One vector is turned by the same rotation once a step. Each row is the vector after some number of steps, and that number follows the row.
The counts run from 0 to 431.
[126 154 109 100 130  99 115 140 120 158 169 121 113 150 128 167 133 137
 148 156 142 106 154  80 109 131 154 135 149 135 106 194 169 181 138 126
  85 114 136] => 278
[ 88 105 111 124 121 147 132 126 151  76 157 169 117 106 192 127 121 128
 145 138 114 128 148 150 119 151 126 130  80 152 135 118 156 128 173  91
 138 167  95] => 98
[ 93 114 135 152 110 120 109 116 153 160 111 136 129 159 128 137 126 107
 134 109 107 103 158 127 115  89 116 157  86 116 142  77 109 164 175 124
 126 138  55] => 134
[117 128 111 123 149 153 151 148 109 159 100 109  89 112 151 100 107  66
 171 145 142 123 141 145 101 141 136 117 106 142 106  77 115 166 140 130
  99 164 186] => 8
[126  94 119 142 151 123 118 121  98 129  96 156 134 118 149  91 108 152
 122 100  65 124  89 186 119 142  92  91 127 156 167  90 142 132 142 131
 112 179 129] => 321
[124 118  96 137 106 155 135 150  98 156 107 123 124  93 139 188 153 157
 146 159 108 114 161 169 121 210  91 136 125 133 110 121 124 126 138 136
 164 151  92] => 174
[115 160 136 135 112 114 112 157 130 138 190 104  96 147 108 128 121 160
 119 158 148 107 157  67 105 122 133 147 102 113  98 104 177 168 161  97
 190 126  92] => 61
[134 115 100 135 110 132 121 149 140 151 102 123 163 163 104 179 148 117
 207 124 104  97 149  93 103 128 102 168 132 134 108 134 123 176 105 133
  73 127 104] => 352
[151 145 133 156 135 116 115 156 143 160 111  96 178 180  84 160 120 141
 157 111 120 150 121 117 120 125 115 151 157  81 115 155  96 175 110  88
 115 119 124] => 141
[165 146 121 159 143 114 120 142 126 208 107 125 123 132 107 150 124 167
 100 124  95 134 123 124 116 129 110  84 176 112 124 106  85 172 126 171
 149 129 144] => 359
[131 154 116  85  92 135 114 134 140 151 192  89  92 118 131 116 141 114
 136 155 151  94 147 144 100 106 162 103 129 129 123 127  63 144 108 129
 128 121 189] => 369
[133 117  98 130 139 147 132 141  80 161  99 146 140  84 167 139 159 127
 122  89  78 131 143 136 118 193  87 116 161 143 147 122 117  92 154 165
  94 142 124] => 110
[151 115 105 127 106 138 149 142 141 180 154 133 110  90 176 164 117 160
 174 190 149 129 110 128  87 143  90 132 106 134 156 113 122 126 172 128
 134 129 120] => 249
[121 128  79  92 104  96 108 102 137 141 171 114 164 139 133 169  95 108
 145 137 128 146 100 179 147 150 129 129 129 134 167 178 138 139  88 157
 111 115 109] => 242
[144 135 110 160 123 156 144 174 108 154 106 129 133 109 127 192 152 161
 150 190 129 117 136 142 130 209 105 133 117 126 126 151 141 140 117 142
 164 128 114] => 175
[155 166 145 136 117 134  99 155 149  95 176 123 143 140 108  86 114 143
 127 123 115 134 106  79 104 139 157 128 153  76 154 136 171 162 105 104
 112 121 108] => 429
[183 159  97 151 152 174 137 168  96 111  99  99 102 118  99  91 143 132
 100 156 167 124 107 128 132 168 106  92 144 104 167 153 119 127  76 117
 147 124 130] => 331
[148 125 118 153 100 150 137 126 125  90 167 152 171 117 125 158 134 133
 143 140 121 122 129 158 135 203 132 122 146  82 152 191 151 121  68 121
 108 130 121] => 178
[124 129 120 180 144 132 159 173  98 153 108  89 140 119 124 155 147 160
 152 161  96 133 139 129 144 193  98 139 103 150 103 154 137 150 116 102
 174 158 142] => 388
[127 139 138 178 165 130 170 143 126 164 130  99 154 124 115 113 134  91
 100  90 106 170 133 116 161 106 126 102 147 117  95 141 108 130  85 139
 144 133 183] => 297
[189  92 102 153 158 160 135 143 143  99  85 149 106 134 133  96 139 132
 142 123 109  92 107 133 103 105  98  85 143 143 145  95 139 147  85 116
 122 154 172] => 257
[148 110 126 116 131 122 167 143 136 190 154 161  83  87 190 166 126  98
 124 143 129 130 119  86 100 152 126 130 137 107 136 150 135 115 154 155
  91  86 174] => 186
[189  95 112 139 151 157 123 146 141 108  66 153  75 158 133 105 118 134
 154 147 130  95 106 129 110 121 122  91 133 119 134  95 123 167 102  92
 119 137 162] => 256
[157  85 134 167 174 112 119 157 114 146  64 139 104 130 144 106 128 142
 106  93  76 106 105 136 148 161 117 108 156 105 135 119 160 161 152  84
 115 155 131] => 107
[121 142  88  88 117 142 127 115 122 116 188 102  94 126 156 109 135 118
 138 156 172 104 141 175  91 102 121  83 111 150 139 119  69 113 134 108
 147 144 159] => 156
[158  98 128 123  95 146 130 128 169  67 146 172 144 143 177 130 116 118
 181 134 147 131 104 137  74 144 116 138 136  96 154 125 117  90 119  71
  89 134 126] => 253
[165 159 166 170 140 151 176 174  92 135  89 155 147 114 138 132 166 127
  99 107 118 136  79 105 113 164 115 128 136  83 136 182 143  94 128 144
 128  99 115] => 113
[126 115 157 152 120 147 159 130 131 101 178 154 117  82 166 121 127 105
 106 126 101 154  85 110 109 147 153 128 116  97 182 142 180  74 158 125
 138 123 126] => 401
[140 124 132 155 151 122 163 148 156 119 163 121 126 129 165  93  96 109
 144 120 175 132 116 115 121  94  99 105  63 139  75 142 133 138 112  93
 160 123 170] => 159
[143 155 117 119 110 169 121 148  87 127  97 125  80 127 120 101 162 110
  71 148 147  88 132 145 132 153 157 119 144  76 183 115  99 136 133 127
 120 111 102] => 117
[114 140 121 167 150 123 173 125 145 146 153 108 169  98 130 131 117  71
  82  69  94 188 132 124 158 126 122 105 146 108  95 156 114 100  81 153
 143 134 150] => 298
[ 99 110 136 143 142 138 145 126 173  79 164 161 127 106 187 112 103 152
 123 137 117 133 128 128 136 133 124 118  72 138 130 131 165 133 169  88
 175 164  99] => 97
[118 102  89 144 161 171 157 120 142  71 136 147 131 128 157 105 147 111
 121 139 163 115 136 120 121  88 112 100 115 139 171 163 106 104 108  99
  89 138 158] => 407
[128 147 120 141 101 128 109 154 134 143 157 129  89 130 124 114 136 129
  84 141 128  77 167  90 162 144 139 134  99  98 105 127 173 184 124 120
 179 107 101] => 273
[137 165 117 157 151 148 123 165 126 142 123 130 137 109 127 100 146 199
  82 136 114 120 148 108 145 133  86 107 141 115 158 124 122 169 141 130
 182 140  76] => 423
[101 125  79 134 150 147 158 114  88 128 104 112 144 125 143 151 154 105
  96 124 137 128 132 201 145 130 103 109 113 158 161 151  78  91 125 155
 133 154 107] => 18
[137 118 157 151 135 130 167 144 133 197 138 143 105  79 168 145 115 104
 108 164 128 134  82 119 123 149 141 139 107  93 151 151 142 131 151 159
 119  97 159] => 399
[115 129  82 144 104 147 118 132 147 129 126 130 173 147 116 157 144 127
 198 125  96  98 185 105  96 120  97 158 133 161 126 111 135 154 116 158
  83 143 104] => 351
[126 175  97 156 132 160 109 160 133 135 157 137 166  93 135  94 140 198
 104 132 108 135 154  95 137 149  86 121 136 128 161 131 123 155 116 150
 145 144  80] => 424
[104 125 121  90 113  94 131 115 153 125 189 121 100 127 190 125  91  63
 128  83 144 150 162 126 109 110 156 112 116 142  70  95 127 119 145  94
 145 138 139] => 374
[167 103 104 151 151 130 126 134 123 144 141 135  74 100 129 116 104 146
  90 152 105 109 116 119 151 154 145  79 163  89 166 121 171 161  97 116
 142 136 163] => 182
[109 123 163 141  96 125 154 132 124 155 122 109 165 136 126 180 168 102
 164 113  93 129 120 170  60 135 149 150 136 116 106 142  84  80 138 117
 116 139 139] => 76
[117 137 100 128  99 136 118 140 131 150 133  83 202 152 109 164 158 141
 193 114 113 140 166 117  81 138  96 156 152 137 133 139  81 137 120 119
  88 150 107] => 139
